128 stands for zero in the data rows.
Each row of this table is followed by its label. One hidden rule gives the labels. It looks at one to three of the table's principal directions, none of them among the few with the most spread.
[111  93 131 104 101 178 154  77  94 107 162  76 107 111  72  67 114 171
 150 127 131 124 140 119 140 174  58  26 138  70 175  90 111 162  93 116
 172  85 122 163 136 111 119 112 107  71 189 141 176 103 205  85] goat
[110 162  92 101 152 146 114 122 119 137 156 135 144 151 201 150 113  60
  93  90 147  61 118 134 122 103 169 148 108 129 112 151 170 134 127 126
  93 107 145 125 103 116 168 174 111 143 101 118 125 103  54 215] harp
[118 184  89 118 152 129 123 133 114 148 127 160 130 150 211 160 146  51
 106  87 157  59 145  97 170  87 185 160 143 117 124 153 176 142 150 111
  92 101 135 104 106 116 176 155 111 145 113  90 103  90  66 229] comb
[173  99  31  56 165 246 121 105  60 117 163 113  56 168 152  84  70  95
  81  83 180  29 183  79 206 119 166  13 154  70 209  57 198 249  97  79
 208  11 144 168 125  62 243 195 102 137 174 109 179  61 132 188] wolf
[172  76 137  87 101 135 134 127 128 121 138  93 105 106  47 108 126 158
 134 133  90 178 118 138  76 133 118  81 126 140 166 116 129 124  99 152
 183 130 120 143 140  86  93  83 118 118 151 148 189 153 158  52] goat
[109  82 132 117 112 161 120  89  91 103 123 112 153  94 100  91  84 128
 173 121 127 129 100 174  91 163 105  85 110 106 135 115 146 121  85 157
  91 148 117 151 124 105  80  95 133  73 170 144 150 159 156  91] hill
[152  59 102 124 150 200  53 131  86  90 150 119 146 132 115  88  51 113
 113 119  82 120  94 190  34 121 162 121  79 186 137 116 180 131  86 183
 105 163 134 154 116  72 102 111 120 137 131 154 185 195 129  83] wolf
[ 99 151 130  98 133 105 206  70 127 137 115 120  92 108 166 153 149 107
 120  99 174  91 176  48 217 124  81  99 171 106 128 123 123 194 114 100
 126  75 159 154 129 148 143 103  95  82 160 103 125  88 179 193] wolf
[159 141 139 106 135 157 117 159 116 128 164 122 113 144 133 122 111 130
 111 123  96  92 125 127  99 114 141 155 120 157 137 118 148 122 135 149
 129 140 140 120 127 122 122 138 136 139 104 120 138 141  95  98] goat
[124 139 140 142 145 110 145 146 136 132 136 132 143 132 110 123 119 106
 108 164 118 128 124 109 119 119 146 177 139 144 133 113 105 123 111 133
 114 182 149 117 126 154 113 105 145 122  83 105 159 159 101 147] goat
[113 155 126 156  98 116 103 125 129 146 122 134 155 122 138 137 183 132
 168 103 143 155 115 158 117 130 139 117 121  80 110 175 147  70 182 122
 124 109  89  92 131 113 122 135 113 137 138 149  80  90 104 129] goat
[106  91 154 117 112  84 163  80 149 129 111 107 161  89 101 152 136 123
 143 119 147 180  95 156 100 134 110 120 110 127  91 156 118 102 108 153
 115 144 143 150 132 129  98 102 116 101 129 158 133 158 127 136] comb
[139 102 185 146 106  65 180 105 140 139  72 129 114  82  64 152 180 159
 167 141 137 196 141  89 167 122 100 129 170 130 123 134 107 123 140 138
 142 149 135 123 145 131  87  45 123 103 156 114 118 169 197  89] wolf
[100  81 112 139 108 182  59 117 110  94 176 100 201 118 100  64  75 133
 155 126  79 149  60 230  10 166 120 122  55 125 122 136 128  66  94 186
  96 172 100 144 117 103  85 136 139 105 126 179 161 166  95  72] comb
[ 92  93 135 199 194 131  72 139 125 101 125 157 183 146 135 119  48 100
  81 183 103 121  96 159  81 107 156 215  92 227  88 117 115 145  85 163
  44 232 174 144  98 163 107 106 138 145  73 119 167 238 137 154] harp
[104 199 121 147 145 109 120 169 147 149 106 167 111 173 200 170 146 132
 112 145 175  82 151 122 194 139 142 138 134 100 114 134 114 138 173  52
 121  91 116  93 118 168 200 225 149 181 107 110  48  51  99 192] hill
[ 65 196 145 205 139 100  77 160 141 131 108 185 164 150 194 144 124 144
 145 163 126  94 124 160 146 134 108 185 120 158  83 154 105 113 160 108
  23 167 104  95  98 207  99 144 141 134 125 111  61 128 157 140] wolf
[147 152 152 144 123  97 155 140 142 161 130 125  99 134  96 150 201 139
 111 131 133 149 157  55 178  91 145 146 173 109 143 141 116 137 175 107
 181 113 138  93 139 118 167 117 108 162 116  91 121 114 121 139] wolf
[107  99 163 128 126  98 149 101 128 113 108 128 141  93 103 132 102 134
 141 146 112 143 117 137 110 133  91 137 129 173 115 127 114 140  85 160
  75 176 146 153 118 152  59  58 121  79 146 128 156 189 190 102] hill
[101 217 157 110  99  76 185 112 147 168 131 120 114 125 181 185 227 108
 141  82 162 106 146  83 174 116 110 132 153  77 105 185 134  92 192  93
 130  73 124  88 128 134 146 140  98 129 125 111  66  45  96 188] wolf
[119  89  85 161 212 215  59 142  60 101 138 157 112 168 133  88  34  93
  64 160 131  45 158  88 160 112 177 136 127 167 181  64 164 236  79 112
 115 154 180 133  86  99 199 140 119 160 109  80 188 173 159 179] goat
[133  64 148 140 102 137 126  94 121 110 121 100 143  94  55  89 115 169
 168 141 111 188 102 160  96 145  90  86 125 125 124 118 114 119 103 162
 131 149 110 159 144 114  69  72 128  90 180 149 162 182 189  48] wolf
[126 182 127 115 103 116 171  96 123 155 123 124  84 125 165 151 199 138
 148  81 171 102 175  72 214 112  97  73 179  74 128 150 149 154 180  87
 148  39 111 120 139 130 144 122  85 111 185 111  87  52 171 154] harp
[115 129 130 133 122  65 134 132 156 145  85 157 142 118 113 168 143 129
 133 151 156 160 123 145 148 122 144 125 138 128 121 147 115 129 125 106
 113 138 120 116 115 155 129 127 126 132 130 129 114 130 137 156] comb
[136 144 136  83 105 149 188 110 112 130 157  84  95 119 116 110 166 121
 136 100 130 112 152  74 144 153 103  95 146  65 170 113 123 120 131 115
 191  85 134 124 148  93 150 129 125 106 127 121 139  69 109 131] goat
[111 120 131 118 141  93 148 130 160 127 115 141 147 114 136 148  90 122
 116 152 132 139 120 136 121 142 117 168 112 158 108 118  94 135  92 138
 105 166 150 143 124 176 114 132 156 114  91 141 128 149 110 145] wolf
[ 78 151 211 153  76  60 169 110 159 133 118 116 171  87  98 142 173 183
 195 148 123 176  95 167 111 174  49 149 116 107  85 161  69  45 152 144
  90 168 112 113 132 188  55 104 146  77 129 152  73 137 151  75] wolf
[134 131 101 184 132 191  29 184 106 111 130 167 168 152 146  75  67 152
 169 155 103 113  97 209  88 153 154 156  96 123 118 106 138  92 144 143
  74 174  72 107 128 144 105 171 189 144 131 138  88 150  94  64] hill
[153 165  86  97 101 135 127 134 127 148 124 136 109 132 169 141 165 120
 151  81 155 120 147 136 144 125 150  83 139  73 139 149 169 111 167 102
 156  59  86 109 143 110 142 158 117 133 150 150  89  46  95 143] comb
[156 109 142 136 157 107 136 149 142 127 112 142 108 130 117 147 112 129
  91 152 110 143 144  96 128  99 145 173 140 196 124 114 120 159 115 142
 132 165 162 136 134 142 120  98 130 148  98 116 150 176 145 121] hill
[153 113  95  71 154 146 154 121 131 140 146 115  96 131 128 136  97  90
  80 119 143 102 145  78 147 111 153 123 136 130 153  99 139 186  89 121
 171 108 164 145 126 106 175 142 130 138 106 111 175 121  86 173] hill
[ 97 129 125 136  63 155  86 103 112 119 167  95 184 104 112  84 168 144
 197  84  91 158  81 200  52 160 100  95  88  69 126 179 139  35 154 167
 116 115  66 113 125  85  86 122 110  96 168 169 113 103 108  72] wolf
[176 107  53  88 154 191  77 162 132 114 176 123 139 148 154  94  48  87
  89 115  87 113 108 162  44 119 177 159  81 171 137 102 156 124  89 171
 145 145 129 149 133 107 124 154 158 146  77 163 181 144  38 118] goat
[173  59 113  99 155 187 101 130 122  99 141 111 104 132 110  98  42 145
 106 135  95 121 116 140 100 131 112 126 100 192 125  78 132 173  79 166
 149 138 150 181 132 107 127 131 159 139 140 137 170 193 149  65] comb
[139  91 150 161 128  89 105 157 147 130 116 140 148 119  49 128 129 154
 114 180  93 193 113 141  89 111 155 159 130 170 145 132 101 120 113 148
 133 197 131 112 123 138 102  87 125 144 102 129 168 191 144  90] hill
[122 115 157 122 103  40 193 101 162 149  88 129 133  73  73 159 174 123
 144 140 128 200 138  84 141 111 116 144 170 131 131 148  96 130 105 145
 124 164 135 126 139 146  72  34 111  84 136 117 155 157 159 130] hill
[115  74 130  96 137 137 172  72 114 105 132  95 122  99 108 114  97 107
 109 116 124 130 132 100 123 130 102 103 132 143 140 110 123 176  63 154
 126 131 165 181 132 109 115  83 104  84 148 127 189 161 168 141] hill
[166 141 128 137 135 135 128 159 121 135 103 148  87 145 137 137 153 140
 130 127 131 119 161  88 179 114 146 135 159 125 144 114 137 145 163 107
 158 106 121 110 142 114 162 138 141 161 138 100  96 113 137 116] hill
[126 197  66 116 136 150 101 146 127 160 133 157 117 165 220 157 149  94
 121  84 187  70 149 125 179 121 172 113 126  65 121 148 172 130 184  71
 143  47 104  92 120 122 210 226 128 173 117 130  58  23  48 211] wolf
[139 102 123 141 153 130 138 114 122 122 127 128 121 130 116 123 117 118
  99 133 130 133 144  97 146 100 140 137 146 158 131 114 131 166 114 139
 134 137 158 149 132 130 132  98 109 125 124 117 162 163 156 144] hill
[139  98 115  73 106 162 155 110 113 121 174  82 120 113  71  86 112 134
 127 123 119 132 126 123 101 158 115  75 123  80 184  98 121 132  88 135
 189 111 132 143 136 101 134 130 126  94 126 147 186 106 108 108] goat
[151 119 100  37 104 159 199  67 108 118 134  83  82  97 155 118 134  95
 149  57 145 101 153  89 149 145  87  54 144  87 150 113 159 151  98 134
 169  47 130 174 150  79 120 101 113  70 183 138 150  76 144 136] goat
[140 158 147 179 103  99 106 150 122 138 101 160 152 117 128 131 185 132
 179 120 107 155 123 140 124 100 149 169 152 133 113 165 147  69 183 154
  83 160  89  88 134 133  71  71 124 119 146 114  89 152 138  92] comb
[124 117 138 110 122 127 152 115 120 128 145 105 109 127  89 118 132 139
 109 141 127 129 138 110 128 129 117  86 146 116 160 118 120 157 105 113
 149 119 137 137 129 123 126 111 101 113 140 122 174 120 160 128] wolf
[ 79 182 143 165 166 110 141 122 133 131  90 168 107 158 219 171 116 142
 117 144 195  61 163 109 231 140  90 132 142 134  81 119 113 179 155  61
  77  95 149 132 113 202 169 187 134 141 136 107  46  89 181 195] wolf
[153 157  82  93 128 156 143 142 125 139 145 126  96 151 161 125 145 115
 117  99 156  95 162  96 175 135 148 103 139  72 162 109 139 140 152  91
 196  59 121 119 139 114 201 194 137 147 115 130 105  47  77 168] harp
[122 144 135 143 147 114 107 155 132 137 120 152 136 140 143 151 110 116
 107 150 128 117 121 143 105 113 160 157 124 158 116 137 140 131 126 121
  87 164 134 109 118 145 113 130 127 147  99 122 130 142 110 145] hill
[156 143 155 109 111  68 182 126 178 145 106 122 110 115 140 176 177 138
 131 112 130 169 132 106 145 109 109 156 141 151  86 153 106 104 157 137
 151 112 133 137 154 147 115 118 136 137 122 135  93 126 119 118] comb
[120 134 166 160 144 140  81 166 137 111 172 132 180 151 137 116  82 145
 115 156  77 112  73 200  46 127 127 212  72 202  79 136 114  69 135 180
  68 206 144 126 113 173  88 153 158 141  68 146 120 199  84  83] wolf
[145  72 128 118 149 161 100 136 120 101 146 117 134 117  97  97  57 127
 108 147  71 134 110 138  64 129 123 160 100 199 137  99 125 147  70 183
 116 187 152 156 122 113  90  89 145 120 113 133 190 206 139  74] comb
[148 112  69 108 173 245  87 124  67  92 158 131 110 155 195  71  28  93
 115 100 124  28 140 131 134 133 136 115 113 145 141  69 182 187  93 145
  98 107 139 170 124 105 144 155 150 113 150 115 149 139 126 130] comb
[102  70 155 178 130 131  83 120 125 106 113 129 168 119  75 107  92 173
 145 169 119 173  88 193  89 152 112 120  95 146 107 125 105 115 111 145
 102 177 124 141 119 136 107 126 137 132 139 152 132 190 170  80] comb
[130 145 122  79 126  97 175 108 147 152 111 121 103 120 145 173 156  99
 122 104 169 120 139  91 175 124 126 112 140 102 123 137 132 142 129 100
 160  82 143 127 123 113 171 146 127 137 130 114 114  90 103 183] wolf
Here are more rows. What is the label of each one?
[135 109 205 111  95  15 228  85 174 156  87 104 131  69  69 195 215 129
 143 118 143 219 117  91 135 100 112 150 158 136  91 177 103  90 141 155
 146 149 158 128 150 129  87  49 103 105 121 128 125 166 137 130]: wolf
[134  98 146 150 103 109 102 133 131 119 110 127 159 104  83 118 134 145
 162 141  97 189  94 183  59 133 133 129 112 146 119 149 130  76 124 162
 106 174 101 121 134 115  60  78 128 117 139 155 140 171 144  68]: wolf
[128 127 128 179 171 125  86 163 148 130 120 153 151 150 157 145 111 102
  92 147 109 137 113 122 108 101 173 224 104 182  87 137 119 119 141 147
 104 183 149 112 126 129 155 148 156 191  67 112 111 175  71 150]: hill
[100 104 161 163 126 128  83 138 129 111 128 130 163 120  98 113  91 157
 143 167  93 150  87 187  63 150 106 146  92 166 107 134 109 103 107 153
  77 193 120 127 112 141  75 110 141 125 127 142 139 184 155  72]: harp
[129  64 148 127 153 146 137 109 121 110 147  98 132 126  70 107  79 138
  92 159 121 143 111 127 104 130 123 124 115 157 132  94 109 160  80 147
 147 163 174 163 128 122 135 119 128 128 108 130 189 191 143 116]: harp
[117 128 133 160 169 111 144 120  91 140  84 157  86 136 103 147 149  99
  93 156 166 102 184  37 215  91 164 109 196 129 178 108 149 216 118  76
 129 130 165 105 106 109 167  71  82 140 142  59 167 138 206 199]: wolf
[137 112 109 187 170 147  35 203 133 115 132 170 160 170 115 108  58 140
  89 199  94 135 105 187  67 122 189 185  94 191 130 106 119 125 115 131
  98 209 124 108 112 158 127 161 161 184  67 138 148 182 100 108]: hill
[127 141 113 142 150 151  97 141 115 130 147 134 146 156 154 129 123 101
 109 119 138 100 115 147 116 114 168 149 108 128 118 136 153 108 150 126
 124 127 139 113 116 116 164 167 126 159  93 129 119 125  77 165]: harp
[127 137 139 161 157 134  74 169 128 120 134 154 131 155 142 133  96 138
 100 160  93 107 122 149  97 112 138 171 110 203 116 129 132 135 129 136
  87 171 138 117 105 150 110 125 128 159 104 121 135 168 149 108]: comb
[ 83 170 162 201 170  78 100 182 161 146 106 182 157 168 149 174 116 149
  92 203 162 118 121 147 157 131 154 202 115 152  90 131  84 125 158  79
  87 184 152  85 104 213 173 203 158 188  48 116  69 134  98 183]: harp
[121  75 111 138 121 165  86 117 102 101 129 119 153 111  80  77  82 138
 154 146 106 152 104 176  74 157 122  93 105 124 152 108 133 123  85 152
 117 159 108 142 122 104  88  95 133 100 153 151 174 164 160  80]: hill
[129 169 154 144  75  48 168 121 179 157  92 129 134 117 130 170 231 162
 174 114 155 195 125 141 162 124 105 111 152  86  86 183 100  64 198 104
 146  86  82 110 154 154 114 131 121 132 159 146  56  81 137 120]: comb
[140  39 129  93 152 148 132  92 125  96 110 114 122 105 100 121  46 134
 120 136 124 134 110 145 120 143  94 112  99 186 115  88 123 178  57 165
 128 144 167 194 118 116 123 111 148 109 152 140 167 206 178  97]: comb
[124 153 111 164 134 156  38 176 123 128 147 152 150 166 154 122 115 139
 124 138 105 111 104 190  81 126 158 144  90 147 116 150 149  94 161 123
 102 138  97  95 106 126 136 175 132 178 113 142 104 121 101 111]: hill
[164  80 129 135 115 172  61 172 144 104 194  95 178 135  63  66  68 167
 126 162  44 183  59 228   0 149 136 161  55 176 119 116 108  48 107 198
 145 203 110 137 142 127  64 134 168 139  75 192 181 195  69  13]: comb
[161 138 120  74 125 146 162 132 138 126 157 104  99 140 151 131 133 128
 115  98 123 101 138 107 144 135 111 129 119 126 133 112 123 123 137 132
 183  82 144 146 139 121 168 173 146 135 112 135 116  97  91 127]: harp
[115 113 134 121 160 152 124 123 101 117 150 123 131 142 124 122  83 105
  88 143 132  85 122 130 113 120 148 128 121 149 140 110 144 162  94 128
 103 151 166 139 109 127 140 135 113 126 105 114 171 155 124 161]: wolf
[129 121 165 122 107 111 169  99 101 131  95 120  88  98  85 131 170 144
 158 125 135 136 158  76 173 126  96  79 179 109 160 125 137 158 126 115
 134 113 127 124 131 102 100  52  97  94 190  95 143 130 220 103]: wolf
[119 179 138 138 144 127 145 132 117 139 138 138  96 153 165 143 162 126
 107 118 143  74 169  70 197 109 116 137 158 129 136 128 131 158 164  96
 135  93 149 113 115 145 167 139 104 139 126  93 106  95 155 168]: goat
[134 103 142 135 145  90 148 133 137 136  94 144 109 116  82 149 118 138
 103 170 142 157 149  97 148 115 144 125 157 150 149 111 115 177 100 111
 135 158 152 127 128 145 121  90 117 129 118 116 162 155 169 137]: goat
[117 189 171 108  82  18 204 131 193 193 121 111 134 109 106 211 255 119
 130 111 166 197 125  89 142 118 149 152 144  54 113 201  97  49 197  91
 196 102 127  62 144 125 171 156 113 165  67 135  74  48  27 190]: harp
[151  77 106  98 157 192 100 132 105  93 155 110 124 137 134  96  38 114
  95 129  96 103 110 161  59 136 141 125  90 178 135  92 151 153  70 163
 118 151 149 171 132 104 114 137 141 128 113 150 182 168 114 102]: goat
[154 134 175 248 159  92  58 211 160 129  78 192 134 157 108 140 117 202
 129 218  95 181 126 154 124 105 138 217 134 228  78 120  92 111 179 129
  87 220 117  95 135 202  77 102 170 189  99 120  84 216 189  43]: wolf
[101 163 121 124 103 155 132 108  80 126 146 126 132 130 145 105 167 118
 163  90 142  76 143 121 166 138 121  85 148  58 165 140 155 118 154 112
 116  82 105 109 113 108 147 136  98  93 169 109 106  74 140 151]: goat
[154 123  93  69  92 149 154  90 116 139 126 101  95 107 137 129 168 119
 160  59 156 132 146 110 155 135 118  50 140  60 149 140 167 129 144 118
 190  36 102 137 145  67 154 134 107 114 184 145 114  60 122 130]: comb
[157 119  75  71 165 188 144 119 123 131 144 115  75 161 164 127  69 118
  85 117 188  69 153 104 187 142 132  70 126  97 138  70 143 203 108  77
 194  50 154 164 136 121 219 219 151 155 126 131 132  76  98 176]: comb
